One vector is turned by the same rotation once a tick. Each row is the vector after some number of ticks, and that number follows the row.
The counts run from 0 to 205.
[  6.7 -25.9  -5.3  22.5  -6.9   9.3 -13.9 -13.5   1.5  12.0 -10.3  10.8
  26.8   9.7 -15.1   9.4 -22.6 -24.9  -6.6  -1.2  -3.5  17.0 -12.7   7.8
 -14.1   9.6  -9.4 -19.5  -7.1 -10.9  44.3   3.0   1.2 -11.9   6.3  -0.2
  18.3 -34.9   8.6  -1.3  -5.5   1.5 -14.9  11.1  -2.9]  14
[  5.9  11.6 -21.8  -0.3  20.6  36.0  12.1   8.0 -16.8   8.5  -2.7  -2.2
 -10.4  -8.4  18.7  -1.9  24.5 -21.3  15.6   8.8  14.0  21.8  20.0   2.5
   0.3  -3.6  12.8  22.9 -14.8  21.3   7.4   5.4 -15.0   0.1   3.1 -39.6
  -3.2  -1.3  -3.1  27.2  -9.1  -2.1  -5.6  -0.9  -0.7]  61
[ 30.4 -33.2  11.5   5.8  11.0  13.5   3.1  -1.6   7.0  27.0  17.9 -17.1
   3.2   2.3   5.4   5.2  -7.1 -21.5  -0.5  -7.5  21.4 -15.1 -20.9 -15.1
 -13.1   8.0  -6.4   3.4   7.5 -15.4   9.3  16.1  18.8  -1.8  11.9 -16.4
   5.5 -36.8  16.8  -5.4 -12.5  -5.8  12.4  -8.8  -2.1]  125
[ 18.1  -6.1 -37.9   3.8  19.3  24.7  14.5  13.8 -10.8  17.6  -2.6  -7.6
   6.6  -6.6  13.8  -6.5  22.1 -15.4  15.7  12.2  20.7  22.1  19.1  -6.7
   9.6 -11.4   9.6  13.4  -6.1  10.4  14.5   9.8  -9.5  -4.7   1.0 -34.8
   9.6   0.9  -4.2  22.3 -16.0  -4.3  -6.8  -0.3  -7.4]  62
[  1.4  10.4  -6.0  -8.3  22.1  23.3  -9.2  -3.2 -21.3  -6.2   6.7  25.7
 -12.5   0.3  17.4 -13.6   9.4  -8.6   2.3   6.8 -23.3  -9.3  23.6 -13.4
 -29.7 -16.0  17.7  29.1 -13.7 -15.9  -4.1   2.2   6.0 -20.9   3.8  -1.9
  22.1 -11.9  11.5  -7.1 -34.5   7.4  -1.7   2.7   0.4]  56
[ -1.6   9.9  21.0  -1.2  12.1  -4.0  13.7  25.0  -9.9   7.0 -12.2   1.2
 -13.2   6.4  -9.1  -3.4  51.5   0.2   9.9  -4.5  -1.6 -11.2  27.1 -11.8
   5.0 -20.5  11.2  11.5   2.4   8.1  -0.6   6.3  -2.2  12.4   8.8 -15.0
   7.8 -12.4 -19.8  20.1  -2.2  34.2  -9.9   4.8  -7.9]  49
[-19.0   7.9 -19.3  23.3  -6.4 -26.1  -4.0  -2.1  -0.8  -7.2 -13.8  12.6
  14.2  -6.3 -16.2  18.9  -5.5 -12.5   7.2 -11.0  -6.1  15.5  17.5  -6.6
  -8.7  11.6 -24.0 -17.3   3.7 -18.1  -3.2  -0.2   7.5 -14.1  -3.7  10.1
  -0.9 -11.9   3.2 -46.5  17.3  10.8 -16.7  23.8  -0.8]  27
[  6.7  -2.2 -33.6   1.9  12.1  -6.0  -6.3  22.5 -18.4  14.4  -2.8  31.7
   1.4 -13.1  -8.8  -0.6 -16.3 -26.6  -2.4   2.1  19.8  -0.4  37.9 -23.4
 -16.0  -6.3  14.2  11.3  -1.0 -13.7  17.6 -23.4 -18.7 -13.6 -12.7  -6.0
  -1.9  -8.5  -3.8  17.1  -0.6  13.7   0.9  -6.9  13.1]  173
[ 21.9   3.3  -6.9   7.8  -4.1  18.5  -0.5 -21.3  -6.9  -4.0   8.2  -5.8
  -0.7 -13.3   0.8  16.8 -25.3 -41.3  -6.1  -0.7  11.0  16.9 -10.8  13.0
   9.9  20.1  -5.0 -17.3 -10.4  17.5  23.1 -32.0   9.7   9.1  15.2   7.0
   2.4   8.9  25.9 -10.3  -5.1 -13.6  14.4  -7.1   2.0]  132
[ -4.9   2.4  -3.1   0.6  18.2  23.0  -4.5   4.5 -27.6   7.1  11.3  20.1
 -14.8  -1.5   5.7  -6.5  10.3   9.1  -7.5   3.9 -22.1   0.5  20.7 -14.1
 -23.4 -15.2  19.6  25.3 -14.3 -12.5   6.1  -9.3   0.2 -13.7   1.8   5.4
  26.9  -8.2  13.2  -4.1 -46.9   8.5  -2.3  -1.0   3.4]  55
[ -0.1  22.1 -32.3  -9.0  11.6  12.6  17.3 -14.1  -3.1   3.1   7.0  24.5
   2.9   1.9  35.8   4.6  -7.0 -24.8  10.5  16.2 -12.2  -2.3 -23.6  10.1
  -3.3  -4.6   9.8   9.0   7.0   0.6 -10.7  -9.6  21.9  -0.1 -37.7 -10.1
  12.1  21.8   4.8  -4.4  -5.9   3.5 -12.1   4.1  16.8]  69
[  3.5  -0.6  23.1   3.2   6.0  10.7  -5.1  -7.4  -6.6  17.3   6.0  13.3
  -5.8 -15.6 -17.9  14.9 -16.3 -32.4  -2.8  14.2   6.8 -14.2 -30.4  21.4
 -15.7  13.9   5.3 -10.6  13.2   8.1  27.7  -6.7   3.8  26.5 -20.0 -14.4
  -2.8 -20.6   3.9  19.8  15.2  12.6  -8.7  16.8  15.5]  10
[ -4.2 -18.5   3.1  -2.6  -5.9   5.6 -11.3   0.9  15.5 -23.9   2.6  -5.4
 -10.6  -4.7   6.2   0.5 -17.7  38.5   3.2  -0.8  14.2   4.8  19.5 -12.7
  -1.6 -23.9  -6.6  -1.0  26.4  -9.4 -23.1 -12.9   9.6   0.2  11.6  24.4
  -9.7  11.2  21.4 -27.1  -1.4   9.2  24.9  -8.4  -9.1]  95
[ -8.7  12.0   8.3   6.9 -17.5 -15.6  16.1  -8.9  -2.5  14.4   2.5 -20.3
  -5.0 -11.9  -0.9  14.1   5.9 -13.2   9.8  -0.1  17.6  10.3 -28.4  17.0
  -0.9  26.4 -25.8 -23.0  15.0   7.8  -3.9  12.0   8.3  17.6  -7.7 -15.8
 -13.2  -4.3 -10.5 -36.8  13.2  -7.6   2.8   9.9  -6.5]  139
[  7.6  20.7 -32.6  -9.5  25.7  15.2  14.6 -21.8  -5.8   3.0   5.0  17.7
   2.8 -18.5  29.9  -2.1 -14.1 -20.0  18.5  19.4 -10.7  -5.0 -22.1  13.4
   2.8   1.8   8.8  13.3  11.2   4.2 -13.3  -7.7  18.8   4.5 -38.9 -10.8
  -5.0  23.8   6.2  13.2  -4.0  -5.5  -3.0  12.8  15.4]  70
[  2.3   6.5  -1.9   7.3   9.0  34.8  -2.0   3.3  -7.9   1.7  -7.1  16.3
  -4.7  11.2  20.5 -11.6  27.2 -15.7  26.7 -26.9 -13.0   3.4 -16.2   7.3
 -13.9 -14.9 -18.3   5.9  37.4  -7.5 -25.5   9.8  18.7  14.8   6.6   2.1
  16.3 -10.3   3.6  -4.6  -3.8   0.1  -0.8   0.5 -15.4]  197
[ 34.8  16.2  -6.4   1.0  -3.0  -2.7   6.4 -21.7  -3.8 -17.1  18.1 -11.7
  12.6   0.1  -0.9  19.2 -10.4 -46.5  11.2   8.5   1.4  -5.6 -20.4   5.0
  -3.9  25.6   6.2  -5.2 -16.3  11.8   6.6  -9.8  27.2   7.2   7.8 -18.5
  25.2   2.3  16.3 -18.1  -2.7  -8.9  -7.2  10.5  -7.2]  130
[ 10.0  -5.0  17.3 -29.7 -12.6 -13.7  10.2  -4.1  21.1 -19.1  -8.9  -6.0
 -16.4   2.4  31.0  -4.1  -1.0   9.2 -10.4  18.7   7.8 -24.2  19.2 -15.1
   6.5  -1.4  11.7   5.2 -10.5 -15.8 -24.0  21.3  11.1  -6.3   6.2  13.3
 -32.4  12.6  -2.3   2.6  -5.1  13.3  23.5 -22.6   0.5]  107
[  5.1 -22.2 -25.0   6.4  -0.8  14.2   1.6  -6.9  21.3  18.7 -24.2   6.9
  30.6  10.4  28.6 -10.1   1.3  -3.8   5.9  -4.4  -8.6  23.8 -21.5  14.7
  12.7  -7.5 -12.2   8.5   5.2  -5.9  -5.1  29.1  -2.0 -16.2 -14.7  -4.8
  -4.9 -10.7  -5.1   8.2 -11.0 -18.4  -9.2   9.4   1.7]  75
[-15.6   2.6  18.3  -0.9 -37.2  -1.0 -25.2 -11.6   6.6  -0.9 -26.1  31.4
   3.9   1.7  -5.6  -6.7  -7.6 -17.0 -11.9  -6.6 -11.9   2.7 -16.4  27.2
 -16.3  12.7 -14.8  -5.0  -0.2   4.7  -1.3  -9.1 -21.5  11.5  -3.2  34.4
 -17.7  -3.8   2.3 -20.9   7.2  -8.3  19.5   4.4  -3.8]  146
[ -2.5  10.8  34.5  -1.3  11.4   3.2   7.9  17.1  -7.9   0.2 -19.4   6.2
 -19.2  -2.9  -1.1 -11.3  52.9   4.6   7.8  -7.9  -9.2 -16.2  23.3  -6.5
   1.7 -15.6   6.8  13.5   0.4  -3.0  -9.3  18.2  -7.3   9.3  12.7  -2.9
 -15.1 -13.3 -16.5  23.7  -4.1  26.3  -1.6   5.9  -1.2]  48
[ -7.3  -3.6 -11.1  29.7 -14.3   9.3 -22.1  10.5  -8.2   7.5  -0.9   8.4
   2.2  -4.9 -18.6   2.8  -2.9  -3.2   0.0 -25.4  15.2  28.0  -6.0  -7.6
 -40.6   7.7 -16.0  -7.0  25.5 -13.8   8.2 -18.2 -22.7   0.7  -8.4  -8.1
  -6.8 -18.3   4.0 -16.7   9.0 -18.6   8.7  18.3  -2.9]  24
[-20.4 -10.1  36.3   6.0 -18.0 -18.8   8.2   3.8  -4.0  -9.8 -13.6  -1.3
   0.5 -10.0 -23.8   9.2  -5.5   9.1   3.2   0.9   5.0  15.4  -5.5  24.3
   0.7   4.8 -20.4 -32.8  10.7  16.2  24.0  -0.9  -8.7  17.5   5.0  -0.7
 -13.8 -12.7 -39.0  14.3  20.1   1.0  -7.9  -4.3 -10.0]  151
[  0.2 -12.2   8.6  13.7  -5.5  17.1 -21.9   2.8  28.6  -8.9 -19.6  11.1
  22.9  17.7  -6.0  -0.2   3.3  23.0   5.4 -17.8 -10.4  14.0 -12.3  12.8
   2.3 -26.2  -7.5  24.7  16.4   4.0 -21.0  -5.9   2.6  -4.7  -5.9  13.7
  11.4 -21.7  20.7 -20.0   7.0  -3.2   1.3  30.4  -0.8]  86
[  5.4 -15.2  14.1  18.2   6.1  18.8 -21.3  -6.5  13.6  -3.7  -6.8   3.7
  16.0 -13.3  -3.5 -14.7 -13.8  30.7  12.5 -14.3  -7.3  10.8 -22.8  12.2
  -0.5 -13.9  -9.3  17.0  34.1  -2.8 -17.2 -11.2  -1.6  10.8 -11.3  13.3
  -9.2  -2.5  18.6   5.4  -9.7 -30.5  16.8  26.7   1.0]  84
[ 33.1   9.1 -14.9   7.9  -0.3   2.1   3.5 -22.7  -2.9 -12.4  13.4 -10.4
  10.6  -9.1  -3.5  20.2 -20.6 -47.1   5.1   5.7   9.3   3.6 -12.2   6.2
  11.3  24.2   3.0 -13.2 -13.1  15.2  17.5 -20.4  25.2   9.8  10.5  -2.6
  18.2  11.0  25.6 -15.6  -3.1  -4.0   1.5   2.4  -4.5]  131
[  7.5  -0.3  12.4  -6.5   2.2   5.6  -0.8 -12.2  -4.1  20.9  -2.2  12.3
  -6.5  -4.1  -8.4  15.0 -15.1 -38.6  -2.5  24.9   1.1 -25.1 -24.8   9.4
  -5.7   5.2   3.8 -12.6  20.2   0.2  19.7  -1.5  19.1  31.6 -19.8  -8.8
   4.2 -10.5  12.6  16.8  15.9  29.4  -8.2  11.4  10.3]  9
[ 18.2  -5.2  11.7 -14.5 -24.8   4.2  -3.4 -17.4  -3.0   8.7  -3.4   9.1
  -2.5  19.8  14.7 -11.8   7.7 -31.7  -5.8  26.3  -5.5 -31.1 -30.1   0.8
 -34.1  10.5   9.0 -13.9   8.2 -10.9  14.2  21.0   8.5  16.1  -9.5  -8.2
   7.0  -5.0   4.4   5.2  -5.1  12.4   4.5   1.7  -7.6]  7
[ 22.9   5.1  34.3 -15.6   4.3   7.3  14.5 -21.2  14.0 -15.4   4.9   0.6
  -5.1   8.5  20.3  18.9  -3.9 -35.0 -12.5   5.3  -5.4 -24.8  -6.0  -1.3
  10.3   9.8  18.1   1.5 -27.7   2.7  11.6   0.1  29.4   0.1  11.3   4.3
  -1.3  -6.1  11.6  21.6  -2.2  12.2  -6.9 -19.1  13.9]  119
[-14.4  -4.4   0.2  13.1 -22.5 -21.0 -10.0  17.5  -0.9  22.6 -23.4  10.8
  -7.8  -9.7  -3.3 -17.9  21.0   8.8  -1.0 -17.5   8.3   5.4  20.5 -13.9
  -1.5  -3.4 -14.4 -12.8  30.3 -19.5 -13.4   5.1 -24.6  15.9   1.2  24.1
 -35.4   6.9 -15.3  -6.1  -0.6   0.3  17.0   2.7  -2.8]  35
[ -0.1 -18.2  16.3  -4.5 -30.9   9.5   0.7 -22.7  -7.0  26.5   0.1  -1.5
 -12.9  15.1  15.6  -6.8   2.5  -6.7 -30.1  23.8 -11.5  -2.8 -18.6   5.6
 -18.9  10.0   7.2 -24.5  -9.7  -8.2  38.7   8.4  -0.2   9.2  -7.9  11.1
  -0.5  -6.4   4.1  -0.2 -22.4   3.5   0.3 -21.1   0.5]  5
[-12.6  -9.1 -22.9   7.1  20.1  26.1  17.0  -8.5 -16.9  30.9  10.8  -8.4
 -16.2  -9.3  39.1  -1.1   5.4   6.4  -3.5   8.2   2.0  20.6  -1.8  -9.9
 -12.7   1.1 -11.0   0.7  -3.8 -18.1   3.2  17.2   7.0 -13.7 -16.2 -12.9
  -9.3  -5.3   1.0 -14.5 -33.7  -5.3  -3.7 -11.3  10.3]  65
[-32.2  10.3   6.2  -0.8 -16.3 -27.5   1.3  25.9  -5.9   8.4 -15.6  27.4
  -6.7  15.0  -4.6  -1.8  24.5   5.8  -3.7 -21.2  -2.9  -2.0   9.1  -9.8
 -19.1 -10.1 -11.5  -0.7  22.0 -11.4 -18.2   0.3 -15.4  -4.2 -17.6   4.5
  -8.8 -11.5 -32.1 -16.8  13.9  17.9   0.8  -3.8  -2.3]  37
[ -5.9  14.8  -4.5   5.4 -30.3 -23.9  14.2  -5.2  -9.1  10.9  12.8 -16.9
   3.5  -2.1  -9.6  21.3   4.6 -10.3  -1.1   6.1  14.0  13.6 -29.3  16.6
  -4.5  19.4 -11.1 -21.9  13.1  22.0   4.9  -8.1   2.1  18.6 -18.1 -14.8
   4.7   6.8 -10.9 -39.8   7.1  -4.9   0.9   7.4 -12.7]  140
[  6.5  -7.7   8.9 -24.6 -18.1  -9.8   8.1  -2.2  19.3 -22.1 -10.1   2.0
  -6.4  12.9  35.1  -5.1  -9.1  12.3 -12.1  11.8   4.5 -12.4  22.3 -12.4
  -5.3  -4.3  11.1   2.9 -19.3 -13.0 -19.4   9.4   8.5 -24.9  11.1  19.7
 -17.7   4.8  -6.2  -4.9  -5.8   3.1  20.2 -33.4  -9.3]  106
[-18.4   7.8   1.8  20.4  29.8  16.9   7.8   8.7 -21.9  -1.5  12.1   1.0
  -2.0 -19.1  -9.2  10.2   7.3   7.5  26.0 -21.1  -1.6  31.2 -12.9  24.7
   1.3 -10.5 -14.6   9.5  16.4  26.4 -11.1 -18.8   0.3   7.1 -12.3 -23.0
  15.7  -5.4 -12.3 -11.1  -4.9 -13.6  -6.6  21.2  -1.0]  201
